Each path below is one point turned by a fixed rotation once a step. After each direction that follows a path, write how fast that rotation turns it, in deg/step (0 if it stays still).
Each turn is a multiple of 5 degrees from 10 to 175, or 0.
Each row of a path follows its step; steps can be skipped.
path 1
step 9: [-42,70,28,40,28,5,52,-16,-11,45,56,-19,-17,-32,-9,-86,25,3,22,11,38,-19,16,32,12,2,28,10,0,-10,-18,-7,-2,-23,13,11,5,-2,47,13,16,-27,11,-54,-14,-21,-53,8,61,-23,-44,-53,-24,-46,-3,-19,-25,22,-2,-37,22,-30,-7,34,-13,20,-12,46,2,-7,16,17,10,-14,12,-13,2,-8,16,-18,-24]
step 11: [-10,-46,-8,60,-48,12,-5,-57,11,45,27,29,-43,-23,-26,5,50,-24,-3,20,-30,-2,-26,-13,35,15,9,26,-15,44,-5,-13,38,22,-29,-1,31,-28,-42,15,34,17,7,36,21,23,42,-15,-4,-8,-11,-11,51,-4,37,-14,-35,48,2,46,17,18,-2,-14,16,12,5,12,6,-63,-1,-22,67,2,-11,-17,-29,16,-56,14,-16]
step 16: [20,1,15,29,-5,-55,-11,-13,11,-6,8,-35,-52,-56,-26,38,39,15,15,34,-44,31,-20,-39,-3,34,19,14,44,-1,-42,-19,24,30,-12,-19,12,-43,-92,34,1,-3,-4,12,4,10,0,9,0,12,-28,-11,28,22,-49,-47,35,-63,-22,20,-5,24,-24,-7,2,-3,7,5,-12,-26,43,-11,-35,39,-4,-18,16,34,38,-4,-8]
step 17: [13,-8,34,50,-10,8,34,-13,0,33,9,-16,-33,-29,14,-43,29,-51,-41,28,-44,-4,-4,22,-2,33,6,-16,18,16,-3,-38,51,-1,7,26,-4,-30,21,25,5,7,-23,1,7,-12,-1,-60,-40,-26,-57,19,-19,-26,-17,5,-36,14,-3,23,19,-7,-47,-12,76,-58,-9,7,-27,-5,-2,64,-14,-46,-28,25,-37,-6,47,1,-14]
step 22: [17,23,26,34,-6,-11,-14,-10,-25,10,12,-5,-30,8,19,17,55,-40,-43,-57,-15,27,-9,13,-14,-14,-19,63,-1,57,-61,-59,46,-4,10,-24,-23,6,30,30,-26,-7,32,-18,17,34,23,-6,63,-22,-51,12,-23,-31,-12,15,33,-25,-33,5,46,32,-26,1,10,6,5,8,17,-52,37,-26,-13,-10,-23,22,44,-15,6,7,5]
step 23: [7,-24,-7,21,30,-22,-20,29,-67,37,-21,49,-21,28,9,32,50,-41,25,8,4,-22,-9,16,27,-6,-16,41,30,40,15,8,6,33,-34,59,-25,-33,27,44,32,44,-14,15,-6,27,-15,-39,-12,-31,-16,14,-39,-35,20,6,-15,7,-12,-47,12,-77,15,-12,10,-28,-8,-7,-21,4,-6,-15,58,-2,-9,19,-6,-6,9,57,-23]
step 25: [5,44,59,5,2,-41,4,-15,8,35,-1,-36,-49,1,-10,-14,28,10,-6,28,-37,24,7,-13,-24,14,8,4,-1,34,2,-34,45,-48,34,19,30,-49,6,14,-50,-6,42,-5,-9,2,-39,-4,4,-9,-46,18,12,22,-43,-13,7,-50,6,28,45,-37,8,48,-25,32,-32,59,25,11,19,-5,21,-30,52,-24,5,42,11,-20,-53]
step 33: [30,-9,14,42,-9,-51,13,22,6,69,8,-1,8,-6,-33,11,-21,-22,17,-36,-29,0,6,-29,13,58,-2,34,25,-18,-19,34,30,-6,-4,29,3,-13,-10,18,-40,2,-67,0,26,-25,-61,-19,-22,-60,-37,11,-15,21,-35,-10,-4,-4,-69,54,43,11,-29,5,26,-5,17,-35,9,-26,48,-13,6,-27,-1,16,-40,48,-2,2,16]
step 34: [4,-60,32,17,43,1,-5,-20,14,-19,24,-7,-3,8,-16,5,28,20,-41,4,-56,-34,2,-46,-18,12,-3,22,18,-14,-38,-26,86,-15,-49,-2,-5,-63,4,52,-3,-3,34,-24,6,37,31,21,-19,-18,-30,-15,15,20,-41,-39,7,-3,8,-22,30,-15,27,69,-4,-59,-19,-13,2,11,15,33,30,-13,-20,-6,-9,34,25,35,-28]
Speeds:
[-1,2,6,5,1,-8,-2,-4,1,-2,-4,9,1,2,-2,-10,2,1,-7,-2,5,4,-2,-7,-8,-6,-7,-1,-17,-7,-4,-2,3,11,-8,11,3,5,9,11,7,13,-11,7,3,4,-3,-4,-1,1,0,5,-10,1,-2,-8,-2,-2,-2,-6,6,7,-3,6,2,-11,9,-16,-5,0,3,-5,1,-4,10,12,2,-3,1,-4,15]
70
[3,7,18,-2,-7,-11,3,-3,-11,3,-4,-2,5,5,-6,-5,0,1,6,-4,4,-12,3,9,0,-5,-1,2,-4,8,7,4,1,-14,-5,-4,-9,-12,1,-2,3,0,-10,-8,4,-14,8,-12,-14,-2,5,6,-2,-4,-7,-1,1,10,5,-1,10,4,1,1,-4,8,1,5,-4,8,13,-4,0,-5,-6,0,4,-2,3,-1,2]
135
[-10,9,0,10,-9,-4,-8,8,13,-2,4,-9,4,5,7,-7,-3,-6,-5,-3,-14,-12,-5,3,1,3,0,2,8,4,-5,3,6,3,15,9,8,-3,-2,-8,-3,5,-2,2,5,-7,-8,7,1,2,1,-2,-6,-3,-9,3,5,6,1,-9,-7,4,-12,9,-1,0,3,0,-14,11,-5,-6,-2,-9,-1,-6,4,3,-7,0,-2]
90
[-7,3,-1,-1,0,-8,-2,6,8,8,16,-2,1,-2,3,-8,-8,3,-7,4,1,4,-8,-6,1,1,-7,10,5,-3,10,5,-4,-10,0,-6,-5,7,1,6,-3,6,-5,4,0,2,-10,-4,2,5,1,-10,18,-2,8,2,-1,-3,-8,-9,8,1,1,-11,-1,4,-2,0,3,14,6,5,11,-2,-11,5,-4,-6,3,2,14]
120
[-10,0,13,-7,-2,-7,-10,-2,-2,2,-2,6,0,0,9,-1,13,8,14,1,11,7,-7,-2,2,-1,-10,3,-2,4,3,-7,1,8,-2,3,6,2,5,-3,-1,-2,8,-6,0,8,-5,2,-1,-1,-3,-4,-7,4,8,13,5,2,-1,2,10,-6,-4,0,-5,8,4,11,6,9,-16,-13,-3,-8,-2,2,-4,-10,-5,-5,-6]
20
